Rows are one point carried round by a steady rotation, each followed by how many ticks it has turned.
The counts run from 0 to 680.
[-23.3  -4.7  -5.3  21.6 -28.4 -36.3  22.4  -1.5  43.6 -15.1  -7.3 -17.8
  -2.4  -8.0  37.7  -4.9 -10.9  10.6 -13.0  -5.1   5.0]  34
[  0.6  -8.7  26.9  21.7   1.9 -26.6 -11.8  12.8  27.9  -8.8  -0.4 -38.4
  17.3 -26.5  23.1   1.9 -20.5  34.5 -25.2  15.5  -0.1]  304
[ -6.0  -7.3   7.2 -17.7  26.1   8.4  -8.1 -26.8  29.1 -15.0  28.4 -28.5
 -19.3  14.8  44.8  22.2  -4.8  20.4   5.4  -6.0  11.0]  464
[-24.5 -13.5  -5.0  -4.4 -10.6  10.6  18.9 -31.2  50.5 -21.1 -11.1 -25.0
   6.6  -4.6  36.1  16.6 -11.4   9.1  11.4   8.4 -18.0]  544
[-17.0 -23.3  -6.4  -4.2 -38.7 -17.3   8.4  24.0  11.5 -18.5 -27.6  -5.1
  38.1   2.3  17.8  25.1 -17.8 -20.5  -8.1  -2.1 -24.8]  197
[  1.8 -13.0 -15.6  -1.2  -7.4 -24.6  10.4   7.1  36.4 -10.3  35.6  -3.5
 -35.7  34.8  36.2  16.1   2.1  -6.0  -6.5 -13.4   7.5]  128
[-32.6 -17.1  -9.6 -11.4 -35.7  -7.7   7.7   4.4  17.3 -21.8 -31.6 -12.6
  37.9  -2.8  27.9  19.5 -22.5 -13.3   4.8  -9.9 -15.4]  299
[  6.3 -14.1   8.7  -0.2  -7.7 -33.6 -30.3  50.7  -0.5  -4.4  30.1 -15.9
   6.5  10.9  20.7   6.3 -23.9  -2.4 -13.7 -15.2   9.9]  1
[-11.6 -10.1  15.5  11.8 -15.3 -23.4 -17.7  29.9  20.1  -8.2   1.8 -35.4
  27.9 -27.7  19.0 -11.4 -36.9  15.4  -8.6  -1.4  -0.9]  455
[ -4.2   0.7  13.8   1.4   4.9 -40.4 -17.9  19.5   1.0 -12.3  19.5 -23.4
   1.0   5.1  45.5   6.4 -16.0  17.4 -22.9 -25.9  31.3]  50
[ 15.0 -13.7  12.8  -3.0  -0.6 -32.6 -33.1  49.4  -1.8  -5.9  35.0 -17.2
   5.3  14.3  22.3  15.8 -20.2   0.8 -18.8 -10.2   9.9]  493
[ -0.6  -6.2  13.1 -13.2  31.6   5.0 -18.0 -14.6  27.4 -12.3  36.3 -30.9
 -19.2  14.9  40.4  17.9  -9.2  25.7   3.7  -1.9  12.5]  146
[ -5.0  -9.8  20.8 -24.2  20.9   4.6 -42.5  13.7  -4.5 -13.1  21.1 -34.3
  15.5  -0.1  32.2  15.5 -29.8  16.0   5.6 -15.2  10.3]  115
[-16.9 -22.0   3.5 -14.3  -5.9  26.4  -6.5 -16.8  43.4 -17.9   1.0 -31.3
  15.8  -9.3  19.1  18.5 -22.5   6.6  22.6  16.7 -28.8]  203
[ -5.0  -7.0  21.4 -16.7  17.0  -5.0 -42.1  20.2  -0.2 -12.5  26.7 -36.9
  14.3  -2.7  31.4   6.4 -33.0  16.5   3.5 -16.4  15.0]  43
[-17.9  -8.0  19.3   7.6 -15.7 -16.8 -16.8  18.1  17.4 -13.7 -13.3 -36.7
  35.7 -30.0  24.6  -4.2 -35.7  19.9  -6.9  -2.5   0.6]  35
[-16.9 -11.0  20.1   0.8  -8.3 -11.2 -19.9  12.7  13.0 -14.8 -14.8 -38.0
  41.5 -29.6  20.6   2.9 -35.4  19.8  -4.7   2.4  -4.3]  107
[ 12.0 -16.3  22.3 -19.4  26.4  -3.1 -21.4   2.2 -10.6 -18.5   5.4 -19.5
  17.4  16.1  31.4  53.5  -1.3  10.3 -23.9  -0.6   3.6]  482
[  1.0  -6.4  18.1  -5.2   8.3 -24.8 -37.4  35.5   1.5  -6.9  33.0 -29.3
   5.8  -0.4  27.7   0.3 -29.1  13.7  -7.0 -16.0  16.4]  145
[ 16.2 -24.0  14.6  -3.8  -8.2 -11.8 -34.9  53.0   8.1  -5.1  28.6 -16.2
  17.3   7.7   1.6  19.0 -27.6  -7.2  -8.1  10.2 -14.2]  516
[-21.0  -4.9  -0.4   2.2 -27.5 -32.9 -16.1  39.6  15.4  -9.6  12.1 -21.8
  14.6  -6.4  28.6 -15.5 -37.0  -0.7   3.0 -26.9   8.6]  288
[-32.2 -12.3 -15.6 -14.8 -17.9   3.2  -5.2   1.1  39.4 -14.4  20.7 -22.5
  -4.0   6.6  32.5  -8.3 -28.4  -6.1  34.5 -16.8  -4.0]  408
[ -9.6 -20.1 -15.3  -5.2 -39.3 -28.4  -3.6  46.1  11.1 -11.4   9.0   0.7
  12.1  18.8  17.1  13.3 -20.7 -30.3  -0.8 -15.4 -10.9]  492
[  0.3 -21.5  22.8  -6.5   7.8  16.4  -7.6 -12.4  27.6 -17.8 -13.0 -32.9
  27.2 -11.6  17.9  35.7 -12.3  16.9  -4.3  28.1 -22.7]  664
[-18.2 -15.8   9.8 -22.2 -11.3  -4.4 -27.2  25.2  -9.0 -18.5 -12.9 -23.4
  48.0  -4.5  21.5  20.1 -35.2  -8.1   2.1 -12.9  -6.5]  156
[  0.3 -21.1 -11.8 -22.2   0.7  -0.3  11.8 -14.1  22.6 -19.0  12.9   0.3
 -13.6  39.6  35.8  50.3  12.0 -13.1  -5.9   0.1 -11.0]  578
[-13.3 -10.5  -7.0   2.7 -30.7 -36.9 -14.3  46.9  13.1  -9.2  16.7 -15.2
   9.3   0.1  21.7 -10.9 -33.2  -8.7   1.1 -22.8   5.0]  462
[ -3.9 -21.8 -14.1  -6.5 -22.7  -3.1  -7.0  28.3  43.8  -3.9  42.1  -9.6
 -17.7  25.2  17.0   5.7 -18.2 -17.4  19.5  -0.7 -19.4]  612
[-14.3  -4.3  16.3  -2.3   5.1 -25.1   0.9  -9.0  -0.6 -22.9 -22.8 -23.1
  22.6  -7.9  50.4  26.5  -8.7  20.1 -29.6 -17.0  18.3]  171
[ 13.1 -19.3  16.0   1.4  -0.7 -13.0 -35.7  46.0  22.9  -1.2  39.6 -28.7
   6.3  -1.4   5.8   3.1 -30.9   3.6  -1.7   8.6  -8.3]  414
[ 30.1 -20.5  15.3  -2.5  21.3 -12.0 -14.4  17.1  15.2  -6.6  39.2 -11.6
 -11.2  23.7  21.7  39.5   3.5   7.3 -26.3  14.9  -2.6]  524
[-35.6  -9.3 -13.2   1.5 -34.6 -15.1  10.1   4.8  43.9 -14.3  -3.5 -22.2
   9.3 -10.7  31.5 -13.1 -28.9   0.6  16.8 -14.1  -4.9]  503
[  0.4 -16.6  15.9   9.2  -1.4   2.1 -13.6  11.7  52.1  -5.1  24.6 -35.7
   0.5 -17.9   9.3  -1.8 -29.7  19.6   8.5  24.5 -19.1]  161
[  6.0 -16.5  20.6 -14.6  26.0  13.9  -4.9 -26.6  19.0 -21.2   2.6 -24.8
   6.2  10.3  33.0  48.9   3.3  21.2 -12.4  16.9  -5.0]  21
[  9.7  -5.3  13.0  11.0   1.1 -49.2  -8.0  34.6   3.6  -9.6  20.4 -11.1
  -2.4  12.6  35.2  17.2  -6.4   9.7 -39.3 -12.7  22.2]  644
[-18.7 -14.5 -10.7 -13.0  -5.9  -6.5  25.5 -28.9  22.3 -25.3 -15.1  -6.7
   1.2  19.0  46.8  41.8   8.2  -2.3  -9.1  -8.1  -1.1]  45
[ 24.7 -12.5  24.0  17.8  13.0 -30.2  -8.6  19.0  20.8  -5.3  19.7 -21.4
  -4.0   0.2  24.0  24.0  -1.8  25.1 -40.8  19.0   4.7]  255
[-11.5  -8.7 -18.6  -4.1 -23.3 -33.6  -4.3  29.6  18.8  -8.7  31.9  -6.4
 -16.0  26.5  33.9  -1.5 -14.5 -16.3   2.9 -30.6  10.7]  295
[ -0.4 -23.1  12.0 -20.0 -11.8  -3.8 -31.1  38.6  -8.6 -13.3  -1.8 -16.5
  42.3   5.9  11.2  31.0 -26.1 -13.9  -7.3  -3.0 -15.1]  300
[-39.6 -11.9 -11.4  -1.0 -34.3  -8.7   9.3  -1.6  36.7 -18.4 -13.4 -24.1
  16.9 -12.4  33.2  -7.6 -29.9   1.6  14.8 -13.3  -6.8]  329
[  9.9 -18.5   7.5 -14.4  -5.8 -23.7 -25.0  41.6 -19.1 -15.5  10.1  -3.3
  21.1  23.1  24.4  37.4 -13.0 -15.0 -21.7 -15.5   2.0]  523
[-24.8  -8.4   0.2   0.8 -17.8 -20.8  13.3 -12.3  15.7 -23.3 -37.4 -19.8
  30.9 -11.0  40.5  19.7 -14.8  10.0 -16.9  -8.0   0.7]  76
[ 13.6 -21.1  16.9   2.8 -10.0 -16.2 -35.7  53.6  14.6  -2.3  29.5 -21.5
  16.0  -3.5   4.4   7.8 -29.4  -0.8  -6.4   9.0 -12.3]  96
[-29.1  -3.8   1.6  11.9 -25.4 -28.3  14.2  -3.9  29.5 -17.9 -24.9 -26.4
  18.8 -18.3  39.7  -0.7 -18.5  15.2 -12.6 -11.1   6.1]  424
[-36.6 -12.9  -9.0  -9.3 -33.6  -6.8   5.3   3.2  20.6 -20.4 -28.7 -21.5
  33.5 -10.1  31.4   7.8 -28.2  -9.4  10.8 -14.1 -13.4]  473
[ -7.0 -23.8  10.3 -28.2   7.1  28.5 -30.9   2.2  17.8 -13.7  14.3 -32.9
  24.1   0.5  14.1  23.4 -31.1   2.1  24.1   9.5 -21.0]  108
[ -4.1 -23.9  -3.3   5.6 -39.4 -30.0  -5.0  46.5  10.6 -11.3 -12.9  -7.0
  33.0  -2.8   9.2  14.4 -22.7 -16.4 -15.5   3.7 -18.0]  587
[ -8.9 -18.7  20.1 -12.0  -2.4   7.2 -27.0  12.7   7.3 -13.9 -14.6 -34.9
  46.2 -20.2  16.0  23.2 -31.2   9.3   1.4  11.0 -15.9]  497
[ 14.1 -29.7  16.7  -1.4   1.4  12.5  -3.5  -1.7  30.6 -15.2  -3.8 -21.1
  22.7  -0.3   9.3  44.4  -2.8   7.6 -11.9  37.7 -34.7]  562
[ -6.9 -25.8   4.2 -33.1   5.3  29.4 -22.4   1.1  23.1 -15.5  18.6 -22.7
  13.2  12.0  18.1  29.6 -22.6  -5.6  28.0   3.2 -24.2]  672
[-37.6 -13.8 -18.0 -25.3 -22.2   4.9  -5.6  -3.1  22.0 -20.7   4.0 -15.9
  11.3   9.9  35.5   4.7 -27.2 -13.3  30.1 -27.0  -6.8]  552
[ -9.3 -19.5  20.5  -5.3  -7.5   0.6 -18.2  13.1   6.7 -17.6 -22.4 -32.6
  49.7 -21.5  18.3  25.1 -28.1  10.9  -6.8  10.8 -16.1]  5
[-28.9  -3.9   2.8  11.3 -22.8 -30.4  11.4   0.3  29.0 -17.3 -22.4 -28.1
  21.1 -20.3  38.6  -2.7 -23.5  13.9 -11.1  -9.6   7.4]  670
[ -6.4 -24.1 -24.1 -25.6 -18.7  -3.9   1.5  17.3  15.9 -16.4  20.0   6.7
  -3.3  40.3  27.2  32.0  -4.9 -31.1   9.2 -15.7 -13.0]  253
[  4.3 -13.8  -2.7  -5.2 -10.8 -40.2   0.3  27.4  -5.9 -15.8   2.2   2.8
   8.2  27.5  35.8  39.6   2.7 -12.8 -34.6 -15.3   9.1]  428
[ -6.7 -17.9 -12.8  -2.0 -38.2 -34.0  -8.9  50.6  12.6  -7.7  16.3  -1.8
  11.6  14.0  19.3   3.7 -23.3 -23.1  -3.2 -18.3  -5.8]  564
[-12.2  -0.5   6.4  13.6  -5.8 -44.1   8.9   5.1  17.8 -16.7  -5.3 -22.5
   3.1  -5.2  48.5   5.9  -9.0  22.8 -30.8 -18.4  26.0]  201
[ -5.7 -12.7   6.8  20.9 -29.4 -34.8 -10.8  43.5  25.7  -7.4   3.6 -23.6
  22.4 -15.0  14.4  -8.7 -30.3   5.0 -15.5   1.6  -6.2]  311
[ -9.3 -12.8   3.0  12.4  -4.3  -1.3  11.4 -17.7  63.6 -11.2  13.3 -30.6
 -12.7  -7.3  27.9   1.3 -10.1  23.1   3.5  20.4 -12.9]  328
[  4.6 -21.8   1.0  18.6 -12.4  -6.8  10.3   0.5  64.2  -6.1  22.5 -21.4
 -13.9  -0.1  14.3   6.8  -6.6  13.3  -3.7  29.4 -21.4]  676
[-14.0 -18.1 -16.1  14.7 -38.5 -18.7  13.1  18.7  55.9  -7.9  14.8 -12.7
  -8.3   3.6  18.6  -4.8 -16.8  -9.4  10.4   5.8 -21.9]  287
[ 20.8 -13.4  14.2   2.7  19.4 -15.1 -12.0   7.5  31.3  -4.5  46.2 -18.6
 -25.5  20.0  27.8  22.2   0.0  18.3 -17.6  10.8   4.7]  668
[ -8.8 -13.6  -9.7 -21.8 -12.5 -23.9   5.3   9.4  -6.1 -22.9  -7.2   2.9
  10.9  31.2  43.2  40.8  -0.1 -18.2 -18.9 -26.2   7.0]  38
[-12.8  -9.5  -5.7   8.1  -0.5 -18.5  19.7 -21.1  51.9 -13.2  20.3 -18.2
 -28.5  10.5  43.3   8.0   1.2  19.3  -5.5  -1.1   4.5]  177
[  4.7 -17.7   7.8   7.5 -21.7 -30.4   8.6  21.7   6.7 -16.0 -26.9  -8.1
  34.5  -1.3  19.6  35.9  -1.2  -1.7 -35.7  10.0 -12.5]  118
[-24.8  -3.7 -14.8  -8.1 -17.2 -28.6  -5.9  18.4  15.0 -14.5  23.0 -17.5
  -6.9  13.3  41.6  -6.5 -24.2  -5.6   6.8 -38.1  20.5]  193
[ -1.1  -0.2  23.3  -0.2  17.2 -30.7 -19.1   8.1   3.4 -14.6  15.8 -29.4
   4.3  -2.0  46.1  11.5 -14.7  27.1 -24.8 -17.4  28.6]  614
[ -2.4 -19.1 -14.4   0.5 -20.5 -29.9  29.0   2.9  17.3 -19.3 -10.4   7.0
  -0.9  28.4  39.4  40.7  11.6 -11.4 -27.4  -7.1  -3.9]  15
[ -8.3  -5.3  19.4  -5.6   6.6 -20.1  -2.0  -6.1  -4.4 -22.6 -25.2 -20.3
  30.6  -4.4  42.4  36.6  -5.2  17.9 -31.4  -9.0  12.3]  243
[  0.3 -15.2 -13.4   7.0 -22.3 -38.6  27.4  11.8  22.2 -16.2  -6.1   5.3
  -1.5  24.6  36.5  34.7  10.7  -8.0 -32.8  -4.5   0.0]  87
[-20.4 -20.0  -6.1  -6.3  -8.0  12.0  21.8 -34.4  46.7 -19.4 -16.8 -20.1
   7.6   1.0  31.3  30.1  -2.3   6.7   6.1  12.6 -21.9]  124
[  8.1  -8.5  15.8  -3.2   4.7 -29.9 -34.3  43.7   3.0  -5.3  37.7 -22.8
   2.8   8.6  24.4   6.0 -26.3   7.5 -13.9 -13.5  13.3]  319
[ -8.8 -13.5 -20.4  -6.6 -25.1 -29.1   0.3  30.3  22.9  -9.8  33.0   2.2
 -16.0  30.5  31.7   8.8 -12.7 -22.2   0.9 -24.6   2.8]  223
[ -4.5 -23.2 -24.8 -17.9 -23.0 -14.5   2.4  22.6  16.2 -14.0  24.4   6.6
 -10.3  39.2  27.8  27.2  -4.2 -32.2   3.5 -18.1  -8.2]  325
[ -8.7 -25.8 -14.7   6.7 -36.1 -18.9  28.5   7.2  37.9 -19.4 -18.4  -1.6
  10.4  12.6  20.5  29.0   1.9 -15.5 -13.5  10.8 -26.9]  658
[ 21.9 -26.9  13.1  15.9  -3.5  -6.3   4.7   8.5  50.8  -4.4  17.7 -16.7
  -5.6   4.8  10.8  27.4  -1.1  10.2 -16.4  39.0 -28.5]  286
[-24.6  -4.2  -0.9  19.3 -28.3 -37.2  16.4   4.0  36.2 -13.7 -16.8 -24.9
  11.9 -17.6  36.2  -5.1 -20.8  13.6 -12.6  -9.3   4.2]  598
[  2.8 -28.8   6.8 -26.3  -2.5  27.2 -24.4   8.6  17.1 -13.3  15.3 -20.0
  20.4  11.8   8.6  34.1 -22.8 -12.2  18.2  14.7 -33.9]  6
[ -1.5 -22.9 -13.6  -5.5 -18.7  -1.2  -8.3  27.0  46.2  -7.1  42.8 -12.3
 -17.8  20.6  12.3   5.6 -18.2 -13.3  20.8   6.2 -21.9]  366
[-11.0 -29.7  -2.5 -16.9 -13.0  23.8   3.1  -9.5  39.2 -16.8  -3.6 -15.9
  16.3   5.0  12.2  32.8 -13.8  -7.2  16.8  20.5 -39.3]  101
[-21.7 -13.1   6.9 -18.0 -15.1  -5.9 -24.6  24.3  -5.5 -19.4 -12.5 -24.2
  43.8  -9.6  27.4  11.6 -36.3  -4.3   4.7 -18.6  -0.2]  84
[-26.0 -11.3  -8.7  -7.3  -6.9  -7.9  25.3 -31.9  27.3 -23.7 -18.2 -13.3
   2.1   9.2  48.9  27.1   3.0   5.5  -7.2 -11.0   2.1]  465
[-23.2 -20.5  -9.3 -10.5 -34.5 -12.1   1.4  18.3   8.2 -20.1 -30.2  -9.3
  42.3  -4.0  22.6  21.9 -22.0 -18.6  -1.4  -8.3 -18.7]  617
[ 22.2 -25.6   3.4 -14.9   9.1   3.0 -24.3  25.8  22.0  -4.5  47.7 -10.1
 -12.9  33.1  14.3  32.5  -6.4 -10.3   2.0   8.3 -15.0]  373
[ -0.8 -10.3  -4.2  12.6  -3.0 -19.4  22.0 -13.2  55.0 -10.2  23.2 -15.9
 -31.6  14.8  38.8  12.0   3.0  14.0  -9.6   7.7  -0.2]  351
[ -3.8 -15.3  15.0 -13.3  12.0   9.8 -35.7  14.7  28.3  -6.5  38.8 -38.8
   2.9  -5.7  19.2  -0.2 -36.3  15.1  19.5   1.4  -5.0]  630
[-16.7  -5.0 -15.8  -3.1  -5.8 -27.1  10.5  -3.1  32.4 -12.5  29.7 -10.5
 -30.3  23.3  50.1   4.9  -3.5   2.3  -2.7 -23.4  17.7]  272
[  4.4 -11.9  -7.1  -7.4 -14.6 -38.6   2.6  29.4  -6.7 -17.1   4.4   5.3
   4.8  30.5  36.5  37.0   3.3 -15.4 -29.5 -20.2   9.3]  182
[ -7.9  -2.8   5.8  21.8 -14.1 -50.5  11.2  12.7  21.7 -11.3  -2.2 -17.8
   0.2  -5.8  40.2   5.3  -6.0  16.9 -36.6  -8.3  18.5]  621
[ -8.7 -19.8 -11.8  -2.5 -18.3  -2.8  -7.3  20.0  51.3  -4.0  39.7 -18.2
 -17.1  12.4  15.3  -5.9 -23.5  -5.7  25.2   0.8 -17.5]  192
[ -0.3  -6.4  11.7 -10.7  29.1   3.0 -11.4 -17.8  29.2 -13.7  36.7 -29.4
 -23.0  11.0  42.5  16.5  -8.4  24.9   1.2  -3.9  10.9]  392
[-14.4 -11.3  -9.4  24.1 -36.5 -41.3  21.7  12.2  43.8 -12.6  -4.3 -13.1
  -0.2  -7.3  28.5  -5.2 -11.1   5.0 -17.4  -1.8  -0.2]  454
[-28.2 -11.6 -15.2  -9.8 -19.2  -0.2  -6.1   6.2  47.6 -11.8  31.0 -23.4
 -11.9   6.4  29.0 -10.0 -28.6  -3.4  31.4 -12.4  -8.9]  336
[-29.8  -2.0  -5.3 -20.6  -9.4 -23.0 -12.9  10.5  -0.8 -18.9   5.0 -18.7
  11.0   7.1  47.5   4.0 -27.9  -2.0   5.8 -42.8  23.3]  337
[  0.1 -14.0  18.7  -7.5   7.3   0.2 -38.7  24.9  28.1  -3.9  39.5 -36.2
   3.4  -5.0  16.0  -3.5 -36.1  15.6  14.7   4.5  -3.3]  558
[ -1.0 -31.6 -11.0   2.7 -31.7   1.4  12.4  12.4  51.0  -9.9   5.5  -6.2
   3.6  12.3   9.8  22.1  -8.3 -17.4   7.9  24.5 -40.6]  71
[-17.2 -21.1 -17.2 -34.6  -8.7  11.5  -3.5  -2.1  15.3 -20.5  13.4  -5.4
  -0.9  36.9  31.5  36.8  -9.0 -23.0  21.2 -15.8 -13.9]  109
[-29.7  -6.4  -0.9   4.6 -19.8 -23.2  18.7 -13.1  22.8 -21.6 -31.1 -20.0
  22.2 -13.4  44.7  11.0 -16.1  12.1 -13.1 -10.2   4.5]  4
[ -0.9 -14.5   5.1  18.1  -3.8  -6.1   9.4 -10.9  63.2  -7.9  19.6 -27.7
 -15.4  -6.2  23.1   6.3  -8.0  23.3  -0.9  27.1 -13.9]  256
[ 12.7 -17.9  14.0  19.9 -20.1 -39.8   6.2  30.1  17.1 -10.6 -11.9 -12.0
  23.0  -5.4  18.7  25.2  -5.9   6.7 -40.8  14.6  -8.1]  16
[  0.3 -18.5  18.8 -30.0  20.6  15.4 -39.1  12.2  -8.4 -16.0  16.4 -26.8
  23.5   8.4  25.4  33.4 -23.8   4.0   6.4  -6.8  -1.7]  13
[ 14.2  -9.6  25.0  14.8  20.6 -20.3  -9.6   2.4  30.4  -5.8  22.5 -33.7
  -7.6  -6.9  30.1  14.6  -8.1  36.3 -26.6  15.9   7.6]  399
[  6.3 -31.8   1.8 -22.3  -5.2  23.0 -19.2  17.8  26.3 -12.7  20.1 -13.7
  13.6  17.5   5.1  34.7 -16.3 -15.3  18.1  18.4 -35.6]  78
[-12.1 -12.0  -3.8 -18.6   9.1   7.6 -16.7  -3.0  35.8 -10.8  45.8 -25.9
 -22.5  16.1  36.2   4.2 -20.4   7.0  24.2 -14.1   1.6]  241
[ 10.7 -25.1   9.1  -9.2  14.2   9.2  10.4 -21.5  26.8 -18.2   3.7 -12.0
   0.9  20.4  27.1  54.3   8.7   6.9 -15.6  24.5 -18.7]  411
[ 18.1 -30.8  11.2   0.9  -1.7   8.4   1.1   3.5  38.3 -10.5   0.1 -17.0
  13.7   3.1   7.6  41.5   0.3   5.4 -12.4  39.7 -35.2]  634
[-17.8   0.3  12.9   1.4   0.6 -31.1   2.7  -7.7   3.8 -18.5 -18.0 -24.3
  17.1  -7.4  53.2  17.5 -11.8  22.1 -26.8 -18.5  23.6]  99
[ -0.9  -6.1  24.6 -17.9  28.4  -4.8 -22.6  -5.3  -9.4 -18.3   3.1 -28.3
  17.7   4.3  41.8  35.7 -12.3  20.7 -19.8  -9.2  17.1]  584
[  1.1 -18.2  14.5 -12.8  20.1  15.7   2.6 -32.1  28.0 -20.3  -1.3 -25.5
   6.9   4.2  34.6  42.8   2.6  20.4  -9.4  18.8 -10.8]  513
[  7.1  -8.5  15.8  -0.7  -0.4 -31.3 -34.1  45.9   2.4  -4.0  36.3 -22.4
   5.7   5.7  22.8   2.8 -27.6   5.0 -12.7 -16.0  13.9]  73
[-29.5 -12.5 -16.5   7.6 -33.9 -20.0   9.5  10.4  51.3 -11.1   6.2 -19.8
  -0.8  -5.1  26.0 -15.4 -26.1  -2.3  13.6  -7.5  -9.1]  431
[ -6.4 -18.4 -22.5 -18.8 -20.0 -17.2   3.0  23.0  12.3 -15.5  20.0   9.3
  -7.6  40.7  29.7  28.8  -4.9 -30.1   1.2 -20.1  -6.4]  571
[  0.5 -16.8  17.8 -34.0  27.0  19.3 -34.9   2.3  -3.8 -16.6  22.7 -27.6
  14.4  12.0  29.2  35.5 -19.7   5.3   6.5  -7.1  -0.1]  505
[ -2.3 -13.2  20.1  -2.5   2.5  -1.1 -37.3  25.5  25.9  -5.4  31.3 -39.1
  10.9 -14.0  13.9  -4.4 -38.4  17.0  11.0   5.1  -4.3]  66
[-21.0 -15.1  -1.3  -5.1  -3.4  13.9  17.9 -35.9  48.9 -21.1  -9.9 -26.1
   4.3  -2.3  35.2  22.7  -2.7  14.5   7.2  12.9 -16.9]  52
[  1.6 -12.7 -16.6  -1.0 -10.2 -28.7  14.6   5.2  34.7  -8.3  32.4   0.0
 -33.7  34.0  39.3  17.3   6.3  -4.2  -8.7 -12.7   5.7]  374
[-17.2 -17.2 -20.6 -35.3  -8.3   8.3  -0.5  -4.4  10.5 -21.2  10.5  -3.1
  -0.4  36.2  38.9  37.4  -6.8 -21.8  14.3 -23.1  -7.9]  601
[-37.5 -14.0 -11.7  -9.7 -33.9  -5.4   9.9  -2.2  22.4 -23.7 -28.7 -17.7
  32.1  -7.9  30.2  12.0 -25.0  -8.9  10.4 -10.5 -13.5]  227
